Each path below is one point turned by a fixed rotation once a step. After each direction that follows a path, write how fast that rotation turns it, in degrees each step (0 if it stays still).
Each turn is a multiple of 5 degrees from 10 to 175, or 0.
Each row of a path follows its step; steps can be skipped.

step 0: [ -7 -26  35   4   3  -6   6   7  -9   1  -8   1  -9 -33  20  11  -1  -8
 -22 -29   3 -19 -14  13  13  -5  -9   9  10 -24 -11]
step 1: [  0 -14  31  18  24   2 -16   9  -8  38  -5   6 -23  21  15  15   2  12
   3 -22 -12 -11 -16   7   5 -10 -12  10 -22  -1  -4]
step 3: [ -1  -2  18 -14 -16  17  20   6  31  -9 -10  -4  11 -10   7 -27  -8 -17
  -5 -20   9 -24 -17  14  -7   9  10  -9 -21  12  30]
step 4: [-12 -10  29 -17 -20  11   3  -7  16  -4  -6 -21 -17 -16   7  25  18 -14
   0 -32   7  -8 -12  -8  19  32  -2   8  -6   0   5]
step 5: [ 16   0  32  -8   3  -8  -8 -21  -5  20  36   6 -24   9  23  28  18 -20
   7 -18  12  -2  -4   2  -9   8   1  12  -7 -14  -8]
step 6: [  8 -18  15  -9  28 -12  18   8 -20  27  24   1   3   9  27 -15 -18 -21
   5 -13   0 -23  -2  18 -14  -4  17   8   9  -3  -4]
step 8: [  0  -8  17  -7  12  16  11   2  33   8 -17 -16 -35   4   3  12  -4  18
   9  -4  10 -22 -12 -13   0   4 -27   6 -28   7  20]
step 9: [ 29  -9  29   0 -21   4  -2 -21  27   1  10   6 -27   5 -10  11 -19 -15
  22  -7  11 -23 -17   0 -24  11  -1  -7   4  11   0]
step 10: [  8 -15  25  -1 -27 -11   7 -14 -17  10   5  -9   5 -11  13  -5   1 -22
   9  -7  -6 -20 -24   8 -14  19  45   5 -10  11   7]
step 11: [-21  -1   6 -14  14  -7  14 -17 -23  15   4 -23 -10 -29  17  -1  24 -18
  12 -18  -4 -13 -27 -11  10  -8   6  20  -9 -14  12]
Directions:
[  7  -3   1  13   3  -4 -10   8   0  -2   9  -4  -5  11  -4  -6   7  -4
   6  -1   0   0  -1  -2 -12  12  -7  -5  -1  -3  -8] | 95
[ -7  -6  -7  -6   1   3   4   4  -3   5  -2  -8  -4  -2  -6   0  -6  -5
  13  -7   0  -2  -1  -6   7   3  -5   0  18   6 -10] | 160
[  0   6  -1  11   7  -3   1  -7   1   3  -1   0  -6   2  10  -2 -10  -3
  -5  -8  16  -5 -13  -5   9   8   5  -4  -1   1   2] | 0
[-1 -7 -6  2 -8  2  4 -5 -3 -6  7 -9 -1  1 11 13 14 -3 -3  2  4  1 -8  8
 -1 -5  8 -4  7  0 -8] | 65
[ -6  -5   3   7   1   3  -6   4  -8  -8  -8  -3   0  -1  -4   1   3   4
  -8  -8 -15  -4   0   3   7  13  11   6   0   8   1] | 110

step 0: [-16  16  -8 -13  18   6  -8  14  13   4 -27  15 -20  17 -39  -5  16 -16
   2  26   1  -2  32  -8  16 -29   4   9  20  35  24]
step 1: [-21 -11 -25   9 -24  22  10 -12  12  -4  18   8 -33  -4 -18  43  27  -1
 -11  32  17   1  15   2 -12   1  25  22  -3  16  -3]
step 2: [  2  -5 -21   7  -7  41 -14 -11 -25 -18  12 -18  -5   5   5   9 -14  30
   3  46  32   2 -31  -6 -26   1  -8   0   8 -16  -8]
step 3: [ 27  -1  12   9  15  26 -19  -6   2  -3 -39  14  11  11 -14 -16  -8  23
  11  28  -4  29 -19   5  -7 -17 -15 -15  35  14  25]
step 4: [-19  13   5  12  -8  -6  10   4  15  -4 -31  14  -4   7 -16  29   0  18
   0   5 -22  11  39  -4  -5   8  23   2  47  30  27]
step 6: [ 11 -33 -10  -5  14  46 -18  -3  11  -3  19 -10  -1  17 -34   9 -38   3
   1  27   3   9 -20  -1 -17 -16   2 -13 -23  -6  10]
step 7: [-10   7 -15  15   3   8  -6  -8   8  -7   0  10 -17  15 -47 -40 -21  20
  -8  37 -24   6  -1   0  17  -7  -4 -15  38   5   5]
step 9: [ -8  -9 -36  12  -4  44  11 -15   7  13  -3  -8  12  20  18  53  14   4
   6  23  12  -7  -3   1 -24  10   6  18  -8   2  27]
step 10: [  5  -6 -11   4  32  54  -7   4   2 -37  -7 -21   3   6  15 -12 -27   5
 -13  41  -6   9  11  -2 -24  -8 -14  -2  12  -7   5]
step 11: [ 13   4   5   4   5  -3 -20  -9   1 -21 -15   8  -5 -17 -35 -16  -6  14
  12  31 -15  26  32  -1 -14 -30   4 -15  17  45   3]
Directions:
[ 11 -14   2   2  -3   2  -1  -7  11   9   0  10   3  -4  -4   8   7  -2
   4  -2  -4  10  -2   6   0  -4   1  -2 -10   6   5] | 135
[  5   9   2   8   2   4   0  -6  -1  -8 -15  -1   8  -4  15   9  -2   6
   1  -4  -9   0   0   8  -3   3  -6   3   1  -1   6] | 60
[  8   0  -3  -3  -5 -12  -6  -2 -15   6   8   6   2  -7   6   9  -5  11
   5  10   1  -9   5  -4  -1   0   1  -2  -4   3  -3] | 110
[ 13   1   3   8  13  -6   1   8   6  -3  -4   4 -12  -6  -2  -3   0  -1
  -9   6  -8  -4   1  -8   7   6  -1   0   3   9   2] | 100
[  6  -9  -5  -2  -4  -8  -3   9   5   3  -1   0  -1   8   6  -6   8   2
  13   0  -6  -3  -6   0 -12   7   1   7  13  -6   3] | 70
[  6   7  -3   4 -11  -5  -1  -7   6   3  -8  -9   7  -2  -6 -11  -8   5
   6   2   1   7  -9  -6   2   3  -2  -5   1   8 -10] | 85
[ -2   1 -13   6   8   0  10  -9  -3   5   8  -5   9   4   2 -10   3  -7
   1   3 -15  -9   0   1   0  -5   4   3  -5   6   3] | 35
[ -7  -2  -8   1   2   1  -1   3   2   4 -12  -1   2  -4   4  -7  16   4
  -4  16   7   1   7   4   0   5  -5  -2 -10  -4  -5] | 45

step 0: [-25 -16 -13 -17 -31  -9   8  19  -7  -8  23 -18 -16  23 -12 -46  24 -24
  -7   2 -12 -17  -5   0   6   6  -1   9 -18   4  -7]
step 2: [-31 -16  19  -3  14 -22  15  -5  16   6  24  10 -11 -12   4 -15  30 -15
 -24  -4  -3  15 -19 -23 -26  21  -9 -16  14 -10  11]
step 3: [-32  -6  17  -7   6  15   8  -3  25   5  26  25 -12 -14 -11 -12   8 -15
  15  22  -3  11  13   7 -10  35  -9 -16 -16 -13  30]
step 4: [ 13  15  24   0   3  -7  20 -16  13  -4  17  16   7  -5  11 -16 -30  -7
  13  30 -16   2 -14  15 -14  35 -18  -5   7   5  36]
step 5: [  0  -1   0   7 -15 -37  -2 -24   2 -22  -1  16   3  -3 -21   4 -30  13
  -2  24  -1  -8  -3  -5  -8  35   9 -29  14  -6  31]
step 7: [ 15   8   8  -7 -39 -23   7  12 -14 -33  -6  -2  -6  16   5 -35   6  29
   5   9   9 -17 -22   4  -3  18   8  21 -25   8   6]
step 8: [ -7 -24  -2   8 -24 -34   4  -3  -4 -37   5  -4 -23  26  11 -15  32  12
 -29 -15  15   5 -18  -8  -5   4  -4   0   2  19  13]
step 9: [-47  -8   1 -18   7   6   8  11  11 -30  17   0 -40  12  -1 -12  37  15
 -12  10  10   5 -11  -5  10   1 -10   4 -15  -3   8]
step 10: [-17   4   5   3   9   5  27   8  24   4  22 -10 -12  17  25 -14  13  -5
  -7  38   4  20 -21 -11 -15   6 -21  13 -26   9  23]
step 11: [-44 -22   5   8   3 -18  22   1  21   0  10  10  14  21   8   6 -11 -12
   0  32 -13   0 -11 -23  -8   8 -19 -11  14   5  32]
Directions:
[  2   2 -12  -1   2  -1  -2  -4   6   6   1  -9   4  10  -8   4 -15  -3
  -1  13  -4 -13  -6   0   4  -1   0  -7  -1   1   1] | 55
[ -4  -2   0 -13   0   3   1 -12   4   1  -4  11   2  -6  11   2 -14  -8
   2   5   3   5   5  -6  -1   4   9   5   2   6   1] | 45
[ 10   1  -1   7  -3  12  -4   0  -4 -13   4   8  -7   9   2  -5  -2   7
  -9   3  -2  -7   4  -4  -3  -5  14   0   2   3  -3] | 40
[  3  -2   6   4  -3   5  -9  -6   4   0  13   4  10 -14  -4  -7  -7   4
  -4  -5  -1  -6   2  -9   3  -1 -13  -4  -7   0  -2] | 35
[ -3   6  -4   4  -4  -2  -6  -6   8 -14  -9  -2   4   4   7   5   0   5
  -6  -1   0   4  -1   7   9  12  -5   2  -8   2 -12] | 35
